Here are some points, one per row:
[  3  10 -38 -27 -23  21  -5 -10]
[-56  20  25   3  26 -32 -28  22]
[  0   1 -27 -16  -5 -10  -2  31]
[-100  -24  -38   31  -47   54  -11  -16]
[ 10 -35 -17 -31   9  28 -33  10]
[ 14  16  12  -1  -6 -22  24 -11]
[ -6  41  17  23  -2 -10  37   6]
[ -6  -3  11  24  -5 -28  -6   7]
[ -2  40  33   6 -17   5   0   6]
[-46 -11 -13  40 -45   7  36 -40]
[-29  62  18   6  37 -53  -3   5]
[ 23  -7 -48 -33  23  17 -15   1]
[ 45   5 -18 -27   9  13  21  18]
[-23 -10  16   3 -17 -10   8  32]
[  5 -13  12  10 -43 -26  17  -3]
[ 15  44   4  -9  50 -27 -16  23]
[ 17  40 -15   3  27  -2   8   4]
[ 35   2  13  -1  39 -15  -8 -35]
[ -6 -66   4  -3 -46  13  30 -13]
[-13  15 -14   6  43 -30  -6   3]
[ 12 -11  -8 -26 -14  27  -8  30]
[ 21 -34  -3  -8 -25  32  17 -29]
[-27  31  42  12 -20 -41 -22   3]
[ 10   3 -21  12 -33   0  -2 -11]
[-52  14  18  31  29  12  41  -3]
Along one direction, these points spread out more than along any other. For each point below, how far along it does it lie, from 0 to 99? 50 is the average, and the first point above lies past it.
[ 39 -18   2   0   2 -14  23 -17] -> 51
[ 57  27  50 -21   9 -56 -24  11] -> 23
[-11 -14   8  13   0  12  25 -21] -> 58
[ 21 -19  11 -14   8  22  -6   4] -> 54
[ 50 -42  -2 -35  -4  46 -22  20] -> 63
[-24  20  10  19  41  -4 -25  16] -> 35
[ 18  19   1 -18  12  14 -13   5] -> 44
[ 22 -30 -11  -5 -24   9 -10  -9] -> 64
[  6 -26 -13  19   9  16 -14 -24] -> 59
[-24 -51 -24  10   3  33  -8 -14] -> 71
